Each path is a new rotation, seen through one point. The rows after it are directions, each followed by how far the rotation turns it, in degrees per step (0 if it stays put).
Each turn is a multiple of 5 degrees from 10 to 175, or 0.
Each row of a path follows its step; steps can be skipped.

step 0: [-2.18  0.40 -4.54 -2.84 -1.16  0.42 -1.69  1.97 -1.70  2.38  2.45 -2.38
 -1.43 -3.76  1.99  1.56 -5.20 -1.40 -2.40 -0.20 -1.26 -0.59 -2.66  2.44
  0.03  0.94  0.35  0.79 -2.72 -0.72  0.23  1.94 -3.51  2.92  1.03  1.58
  1.20 -4.88 -3.88 -5.35  1.23  2.49  1.36 -0.98 -2.61  0.99  1.22  0.89
  2.35  1.84 -3.89 -5.71  4.80 -3.32 -2.17 -3.66]
step 1: [-3.25 -2.46  2.52 -1.30 -3.65 -1.22  0.69 -0.82 -0.38  6.61 -2.13  2.13
 -2.96 -0.28 -2.87  4.93 -1.42 -1.78 -1.73  2.61 -4.22 -2.64  0.00 -0.81
 -1.37 -2.78  3.55  0.10  4.56  0.57  0.10  4.52 -0.80  1.29 -2.72  0.44
  4.67  3.16 -1.64  1.23 -4.26  1.52 -1.39 -1.35  2.74  5.72  1.51  2.31
 -0.37  0.03 -0.79  0.78  0.77 -1.02 -0.79 -3.10]
step 2: [ 1.78 -2.76  4.92  3.64  0.94  3.67  2.82 -5.81 -5.14 -2.46  0.29 -3.99
  0.83  3.40 -3.32 -3.02 -0.15 -0.20 -1.78  0.78 -0.48  0.10 -0.91  0.69
 -3.42  0.57  2.20  3.50 -0.08  0.20  4.63 -0.15  0.53  1.93  0.64  3.28
  4.84  3.05 -0.10 -0.37 -1.01 -1.87  0.28  3.22 -2.74  0.28  3.42 -0.50
  0.08  2.70 -1.71 -0.74 -0.45 -1.87  0.65 -5.43]
step 3: [ 0.51  0.54  0.57 -0.75 -6.28  3.06  0.56 -1.88 -3.10 -1.23 -0.52 -0.03
 -1.36  1.63 -0.80 -2.74  2.66 -0.40 -6.93  1.46  3.29 -3.96  1.14  5.06
  0.99 -2.12 -3.06 -0.50 -1.51 -1.88  1.39  0.01  0.25 -2.22 -3.19  0.44
 -1.09  0.57 -0.27  0.59  0.00  1.22 -3.03 -0.62  1.70 -2.60  1.42  1.27
 -5.13  2.44 -1.82 -4.86  3.87 -0.63  5.26  3.18]
step 4: [ 1.02  1.00  1.34 -2.61 -3.37 -5.08 -2.00  1.84  2.53 -0.26  2.16  0.47
 -6.47 -2.21 -0.44 -1.71 -1.10  3.05 -4.14 -0.16 -1.76 -0.99 -4.25 -0.26
  1.21 -1.39  4.86 -0.42 -3.10 -1.38 -0.31 -2.01  1.83  1.01  4.27  4.63
 -1.81 -0.18  1.76 -4.78  0.42  1.79  2.17 -2.00 -5.00  1.86  3.04  1.03
 -4.64 -0.65  0.25 -1.23 -0.91 -2.81  3.66 -0.44]
step 5: [ 2.94 -1.88 -0.40  0.18 -1.57  1.52  0.78 -2.66  1.68  2.72 -1.03 -0.45
 -3.48 -3.11  1.77  3.57  1.04 -0.62  2.93 -0.30 -4.39 -3.22 -3.01 -0.74
 -0.46  2.84  0.86  2.32  4.30 -5.89  2.29 -1.47  3.21 -3.66 -2.27 -4.97
  2.22 -0.36  3.32  0.38  1.28  0.46  2.26 -3.34  1.36  2.00  3.79  1.68
 -2.45 -3.37  0.67 -1.87  0.82 -0.02  3.15 -5.04]
step 6: [ 0.55 -5.85  4.14  0.68 -1.40  2.64  4.56  0.72 -0.31 -1.28  1.72 -1.35
 -1.29  1.33 -1.86 -3.81  0.72 -5.22  0.10  0.75 -3.40  0.51  0.05 -1.01
 -1.18  5.45  4.33  1.19 -4.00 -6.12 -1.32  1.78 -2.88 -0.55  0.89  1.34
 -0.35 -3.89 -2.91  0.79 -0.47  1.60 -0.50  0.59 -0.17 -1.95 -1.86 -0.57
  3.07 -1.82 -4.46 -2.43 -0.29  3.35  2.66 -3.23]
step 8: [ 0.07  5.76  1.21  2.11 -0.08  2.02  0.87  0.69  1.47 -2.24  2.09 -1.71
 -5.39  0.29 -0.67 -0.56 -1.00 -2.15  2.10 -0.86 -3.93 -0.63 -4.07  0.42
  1.96  4.91 -1.25 -0.10  4.60 -2.02  3.61  0.65 -2.77  3.06  2.26  4.18
  1.47  3.93 -1.54 -4.51  1.99  2.39 -3.96  0.43 -4.17  2.46 -1.67 -0.42
 -3.40  2.75  3.11 -0.62  1.15 -2.07 -0.78  2.23]
step 9: [ 1.87 -1.80 -0.68  1.66  1.43  1.86  3.61  0.83 -3.06 -1.91  0.13  4.00
 -5.76 -3.34  0.24  1.19 -1.65  0.31  4.37  2.38  1.52 -2.75 -4.29  0.64
  0.79 -2.25  1.09 -2.44  1.96 -0.34 -0.21  6.66  4.64  1.00 -3.33 -1.17
  0.73  0.90  1.57  1.62  2.81  3.90 -1.95  2.52  2.50 -0.79  1.07 -4.35
 -1.12 -1.04  0.48 -3.55  3.92 -1.18  2.76 -2.30]
step 10: [-4.55 -5.14 -0.62  1.27  1.43  0.31  2.18 -1.28 -3.03  0.44 -1.53 -1.54
  2.13  0.33 -2.07 -1.09 -2.99 -1.05 -1.20  5.14  1.33  2.88 -2.60 -2.16
 -1.97  2.72  2.79  2.25 -0.44 -0.91 -1.26 -0.32  0.80  3.28  1.55  0.28
 -0.43 -3.58 -4.88 -4.95 -0.40  5.35  0.41 -2.38  0.05 -1.35  5.48 -2.06
 -2.41 -2.03  2.18  1.31  2.38  0.61  4.56  1.04]
step 11: [-1.71  0.07 -0.39 -3.04  1.34  2.14 -5.53 -1.26 -3.21  3.15  1.27  0.89
 -0.58  5.28 -1.58 -4.74  0.76 -3.01  1.29  4.65 -2.18 -2.27  0.85  0.72
 -5.06 -0.75  1.57 -1.95  2.41  0.71  0.46  0.30  2.78 -5.32 -1.98  0.91
 -0.24 -1.15 -1.77 -1.61  0.31 -1.89 -3.50 -3.89 -0.12  2.97 -0.60  3.64
 -2.05 -4.45  2.94 -2.88  0.48 -3.83  0.76 -1.03]
[-0.31  0.22 -0.24  0.01  0.21 -0.08  0.94 -0.26  1.17 -0.63  0.93 -0.13
 -0.14  0.56  0.64  1.15 -0.49 -0.46 -0.37 -0.18 -0.72  0.08 -0.51 -1.55
  0.48 -0.67 -1.21 -0.10 -0.17 -0.39  0.92  0.66 -0.45  1.62 -0.44  0.73
  0.54 -0.15 -1.09  0.75 -0.20  0.03 -0.30 -0.55  0.52 -0.90 -0.79 -0.38
  0.78 -0.89  0.64 -0.99  0.07 -0.37 -1.02 -0.28]  45
[-0.84  0.55 -0.69 -0.36  0.18 -0.26  0.82 -0.63 -0.23 -0.22 -0.06  0.74
 -0.10 -0.28  1.24 -0.51 -1.16  0.98  0.30  1.28  0.42  0.27  0.44 -0.91
  0.80  0.10 -0.28 -0.13 -0.23 -0.72  0.08 -1.15  0.75 -0.53  0.54 -0.55
 -1.49 -0.92 -0.38  0.17 -0.02  0.68  1.06  0.13  0.35  1.15 -0.08  0.01
 -0.86 -0.62  0.34 -1.12 -0.52 -0.57  0.77 -0.80]  65
[ 0.73  0.65 -0.32 -0.05 -1.57  0.14 -0.47  0.60 -0.74 -0.51  0.76 -0.20
  0.82  1.20  1.01 -0.68  0.65 -0.40  0.18  0.57 -0.83  0.39  0.91 -0.77
  0.00  0.31 -0.70 -0.48 -1.05  1.33  1.10  0.08 -0.24 -0.16  0.63  0.62
 -0.98  0.16  0.47  0.18  0.72 -0.13 -1.03  0.44 -0.18 -0.43  0.58  1.48
 -0.80  0.41  0.24 -0.32  0.26 -0.30 -0.13  0.49]  85
[-0.41 -0.33 -0.91  0.17 -0.13  1.00  0.58 -0.72  0.94 -0.72  0.32  0.92
  0.30  0.34  0.24 -0.03 -1.19  0.41 -0.41 -0.19 -0.23  1.74 -0.22  1.53
 -0.19  0.54 -0.16 -0.62 -1.29 -0.39 -0.23  0.34  0.11 -0.55 -0.22 -0.81
  0.43  0.27  1.16  0.34  0.60 -0.27 -1.72 -0.03 -0.31 -0.10 -0.51 -0.63
 -0.02  0.30 -0.87 -0.30  0.83  0.38  0.10 -1.00]  115
[ 0.23  0.50  0.50  0.49 -0.89  0.82 -0.10  0.26  0.86  0.98  1.05 -0.22
 -0.22 -1.05 -0.17 -1.17 -0.27 -0.33  1.01 -0.99 -1.49  0.72  0.66  0.11
  1.34  0.65  0.03 -0.41  0.36  0.52 -0.75 -0.50  0.16  0.19 -0.74 -0.49
 -0.57 -0.07 -0.91  0.00  0.13 -0.46  1.28  0.28  0.28 -0.69  0.04 -0.58
 -0.73 -0.34 -0.98 -0.12  0.11  0.81 -1.16 -0.30]  45
[ 0.25 -0.77 -0.45  0.72 -0.22 -1.35 -0.37 -0.15  0.40  0.80  0.17  0.26
  0.27  0.43 -0.55  0.66 -0.08 -1.93  0.22  0.85  0.21 -0.30  0.66  0.93
 -0.84  1.11 -0.58  0.32 -0.49  0.74  0.11  0.57  0.13  0.31  0.37 -0.22
 -0.77 -0.44 -0.21 -0.28 -0.04 -0.31  0.40 -1.05  0.00  1.39  0.28  0.30
  0.73 -1.05 -0.07 -0.61 -0.27  1.21 -0.47 -1.46]  70
[-0.43  0.25  1.19 -1.00  0.11  0.32 -0.67 -1.56  1.13 -0.24 -0.27  0.39
  0.29 -0.11  0.50  0.08  0.57  0.73  0.46  1.23 -0.33 -0.18  0.37 -0.45
 -0.06  1.45  0.01 -0.15  0.71  0.40 -0.25  0.02  0.75  0.36  0.25 -0.20
  0.60  1.38  0.77 -1.00 -1.01 -0.10 -0.34 -1.00 -1.15 -0.37 -0.07  0.37
 -0.47 -0.47  0.49  0.39 -0.53 -0.72 -1.25 -0.46]  115

step 0: [ 0.80  1.12  1.27 -1.24  3.26 -2.60  2.39  0.39 -2.03  0.32  2.17  3.94
  0.00 -0.24  0.39 -1.37  0.35 -4.67 -2.44 -3.64 -4.26  3.41 -0.60 -4.06
 -1.40  0.46 -2.88  1.39 -0.97  2.44  2.13 -0.77  2.61  3.17 -2.02 -2.68
  3.49  2.75  1.58 -0.39 -3.78  2.29  0.43 -2.92  0.36 -0.29  1.05  2.78
  0.97  3.21  1.38  1.17 -0.63 -0.75  1.87  0.35]
step 1: [-0.79 -1.56 -1.70 -0.31  3.44 -5.06  0.37  0.65 -1.24 -0.27  0.56 -3.21
  3.95 -3.20  0.52  1.41 -2.48 -0.29  0.51 -3.24 -1.91  1.19 -0.69 -2.19
 -1.12 -0.75  3.26  1.24  1.27  2.25 -3.22 -2.56  1.81  3.74 -1.47 -0.13
 -3.24 -0.18  1.35 -3.47 -1.85  0.86  2.91  3.95 -0.71 -1.45  0.39 -2.37
 -2.20  3.29 -2.42  3.44 -3.05 -0.47 -1.77 -1.36]
step 2: [ 2.86  3.11  0.52  2.40  2.34  1.14  4.09  4.01 -1.00  2.03  1.40  2.62
  0.51 -1.43 -2.27  0.87 -0.77 -0.16  1.61 -2.85 -0.66  0.42  0.22 -2.18
 -1.59  2.61 -1.82 -1.62  0.82  4.73 -1.97 -1.46 -0.73  1.14 -1.17  0.95
  0.01  5.54  1.38 -1.92 -1.72  4.05  1.68  0.54  0.46  2.22  2.12  1.15
  3.57  0.62  0.89  5.37  2.33  2.57  1.15  1.01]
step 3: [ 3.77 -3.26 -2.28 -0.27  0.34  1.77  0.80  1.16  0.02 -3.41  0.49 -2.93
  0.13 -1.10 -2.33  2.77 -2.20 -2.09 -1.65 -2.02 -0.95  2.47  3.97 -4.97
 -0.54 -2.12  4.28  2.88  0.44 -1.24 -1.74 -1.95 -1.36 -0.82  0.14  0.77
 -1.69 -0.02  5.30  0.64 -3.61  2.34  1.90  1.77  1.11  2.75 -1.19 -0.23
 -1.82  2.89 -1.61  3.79 -1.46 -1.11  1.16  1.25]
step 5: [ 1.20 -3.15  1.34 -0.68 -0.14 -2.67  0.68 -1.08 -0.33 -1.93  2.73  0.77
  1.02 -3.65  0.02 -1.42  1.59  1.05 -1.75  0.64 -2.25  3.62  1.39 -1.14
 -0.01  0.82  4.53  1.01  1.53 -1.71 -0.59  1.26  0.68  1.48  0.41  0.26
 -0.58 -1.32  2.22 -3.14 -3.15  3.33  0.89 -1.59  1.56  6.87  0.58 -3.45
 -0.93  0.37 -2.11  5.15 -2.82  3.33 -3.46 -1.30]
step 6: [-0.61  0.84 -1.45 -0.15  3.79  0.50  1.59  1.20 -0.37  2.68  4.27  1.18
 -1.44 -2.94 -2.64 -0.20  1.42 -0.72 -3.65 -2.70 -0.97 -2.15 -0.79 -2.76
 -1.00 -0.92 -0.57  1.01  2.83  2.69  3.65  3.22  1.75  4.03 -1.39 -1.43
  2.19  1.07  2.42 -1.44 -1.64  2.83  2.24 -3.51  0.07  2.16 -0.01  3.78
  1.61  5.50  3.20  1.69 -1.01  0.04  1.45 -0.38]
step 7: [ 0.63 -0.15 -0.13 -1.08  0.36 -0.93 -0.94 -0.88  1.36  0.75  1.03 -0.63
  2.99 -1.06  1.63 -0.71 -2.14 -2.24 -1.63 -1.84 -3.36  1.35 -0.38 -0.59
 -7.27  1.22  0.65  3.23 -0.85  0.36 -3.73  0.36  1.49  3.06 -0.04 -2.61
 -1.91 -1.40  5.44 -1.11 -1.18  0.83  2.47  3.73 -0.82  1.63  1.11 -0.79
 -0.26  3.54 -1.69  4.43 -3.39 -1.18 -4.29 -1.67]
step 8: [ 0.05 -0.12  2.60  0.30  4.27  1.06  3.81  0.63 -2.87  1.65  1.05  2.81
  3.28 -3.61 -3.16 -0.22 -0.53 -1.09 -1.87 -0.51 -3.49 -0.06  1.97 -1.43
  0.12  1.66 -2.27  0.38  1.44  4.96 -1.35 -2.12 -0.43  1.23 -1.88  0.09
  3.98  2.75  2.09 -3.72 -1.57  2.52 -3.78  2.24  2.00 -0.74  3.79  1.78
  2.61  1.48 -0.29  3.11 -0.83 -0.98  1.80  0.05]
step 9: [ 3.53 -4.72 -2.20 -0.18  3.15 -3.69  3.07 -0.44  1.11 -1.48  0.27 -0.87
 -0.02 -3.27 -0.57  1.15 -1.26 -2.49  2.23 -0.09 -1.68  2.75  0.97 -2.59
  0.30 -2.74 -0.05  3.88 -3.10  1.74 -4.61  0.18 -0.90  1.92 -0.25 -0.37
 -1.28  2.16  1.66  0.99 -4.09  0.28  4.54 -0.06  1.02  2.23 -0.14 -0.70
 -2.30  3.07 -2.34  4.36 -1.04 -1.54  0.74  0.55]
step 10: [ 3.79  0.49 -2.24  2.20  1.61  0.84 -0.21  3.08 -3.00  1.01  4.32  1.83
  1.73 -4.48 -3.82  2.02 -1.07 -1.55 -2.12 -3.09  0.96 -0.80 -1.15  1.75
  2.18  2.48  4.50 -2.37  0.27  2.40 -0.80  0.06 -2.17  2.21 -1.88 -1.60
 -0.04  1.11  0.86 -1.33 -0.74  0.74  2.59  1.84 -2.51 -1.45  0.46  2.82
  3.64  1.89 -1.18  5.07 -0.24  1.40  2.55  1.03]
step 11: [ 1.99 -0.14 -0.16 -1.49 -0.12 -0.66  3.82  0.81  0.11 -3.43  2.29  0.15
 -2.17 -4.23 -0.93 -0.83 -1.14 -1.82  1.39  0.43  1.48  5.11  1.54 -3.34
 -2.32  2.15  3.14  2.31 -0.61 -2.95 -1.36  1.64 -1.54 -1.28 -0.26 -1.44
  0.88  0.26  3.84 -1.02 -0.44  3.17 -0.21  1.77  0.94  4.86 -0.20 -0.97
 -1.34  1.83  1.31  6.09  0.56  3.73 -3.26  1.35]
[ 0.36 -0.99 -0.56  0.30  0.72 -0.34  0.18  0.52  0.39 -0.28  1.40 -0.07
  0.31  0.60 -0.56  1.16 -0.36 -0.79 -1.64  0.27  0.32  0.97  0.71 -0.64
 -1.11  0.63  0.20  0.16  0.48  0.75 -0.48 -0.37 -0.08  1.35 -0.73  0.35
  1.03  0.96 -0.52 -0.72 -0.13 -0.98  0.06  0.08 -0.03  0.81  0.34  0.23
 -0.50  0.50  0.27  1.10 -0.39  0.90 -0.62  0.05]  0
[ 0.70 -0.22 -0.96  0.12  0.16 -0.45 -0.06 -0.47  0.55 -0.56 -0.79  0.85
 -1.06 -0.31 -0.79  0.53  1.14 -0.96 -0.51 -0.33 -0.16  0.21 -0.23  0.15
 -0.51 -0.26  0.05  0.76  1.26 -0.36  0.67  0.07  0.35 -0.77 -0.42  1.29
 -0.21  0.45  0.35  0.55 -0.65 -0.65  0.67 -1.19  0.54 -0.45  0.66 -0.57
 -0.01  1.60 -0.26 -0.98  0.93 -1.22  0.36  0.42]  120
[-0.25 -0.03 -0.75 -0.61 -0.46 -0.38 -0.06 -0.43  0.36 -0.71 -1.10  0.84
  0.42 -1.57  0.34  0.07 -0.87 -0.54  0.39 -0.68  0.00 -0.49 -0.59 -0.33
 -0.14  1.19 -0.26  0.71  0.96  0.05  0.64 -0.98 -0.43 -0.80 -0.27  0.27
 -0.24 -0.36 -1.47 -0.19  1.00 -0.47 -0.51  0.63 -0.53  0.17 -0.01  0.75
  1.28  0.20 -0.68  0.29 -1.06  0.71 -1.34  0.06]  115
[-0.54  1.03 -0.18  0.36 -1.12 -1.21 -0.72 -0.24 -0.02  0.37  1.17  0.23
 -0.71 -0.68 -0.71  0.55  0.77 -0.16  0.97  0.15  0.43 -0.48 -0.44 -0.77
 -0.31 -0.76  0.21  1.14  0.53 -0.91 -0.33 -0.49  0.32  1.27 -0.49 -0.92
  0.29 -0.14 -0.82 -0.79 -0.31 -0.28  0.55  0.08  0.58 -0.38 -0.54 -1.15
  1.01 -0.99 -0.26  0.38  0.08  0.61  1.21  0.28]  80
[ 0.63  0.06 -0.23  0.37 -0.10  0.15 -0.95  0.76  0.29  1.22 -0.36 -0.65
  0.07 -0.10  0.29  0.67 -0.51 -0.62 -0.19 -0.21 -0.88 -0.57 -1.55  0.61
  0.60 -1.31  0.89  0.56 -0.38  0.67 -0.49  0.71  0.97 -0.36 -0.09 -0.63
 -1.14  0.40 -0.83 -0.44  0.63 -1.25  0.00 -0.07 -0.22  0.34  0.77 -0.27
 -0.15 -0.30  1.00  0.95  0.65 -0.82 -1.23  0.44]  130
[ 0.60  0.58 -0.75 -0.57 -1.05  0.38 -0.66 -0.09  0.62 -0.48  0.27 -0.46
  0.32 -0.17 -0.26  0.13 -0.33  1.49  0.14 -0.35  0.78  0.18  0.13 -0.19
 -1.25  0.40 -0.16  0.08  0.79  0.56  1.08  1.57 -0.36  0.54 -0.48 -0.29
 -1.22  0.42 -0.14  0.46  0.52  0.86  0.16  1.57  0.10  0.47  0.20  0.36
 -0.06  0.58  0.81  0.32  1.77  0.04  0.59 -0.53]  85
[ 0.32 -0.46  0.16 -1.16  0.01 -0.44 -1.11  0.75 -0.33  0.90 -0.26  0.32
  0.50  0.03 -0.37  0.54  0.24  0.05  0.43  0.83 -0.07 -0.58  0.84  0.11
  0.51 -0.13 -1.45  0.19 -1.02 -0.53 -0.08  0.18 -0.15  0.29  0.93  1.85
 -0.94  0.45 -0.60 -0.90  0.40  0.58 -0.14 -0.70  0.91  0.92 -1.18 -0.03
  0.61  1.43  0.50  0.53 -0.12  0.41  0.30  0.33]  110
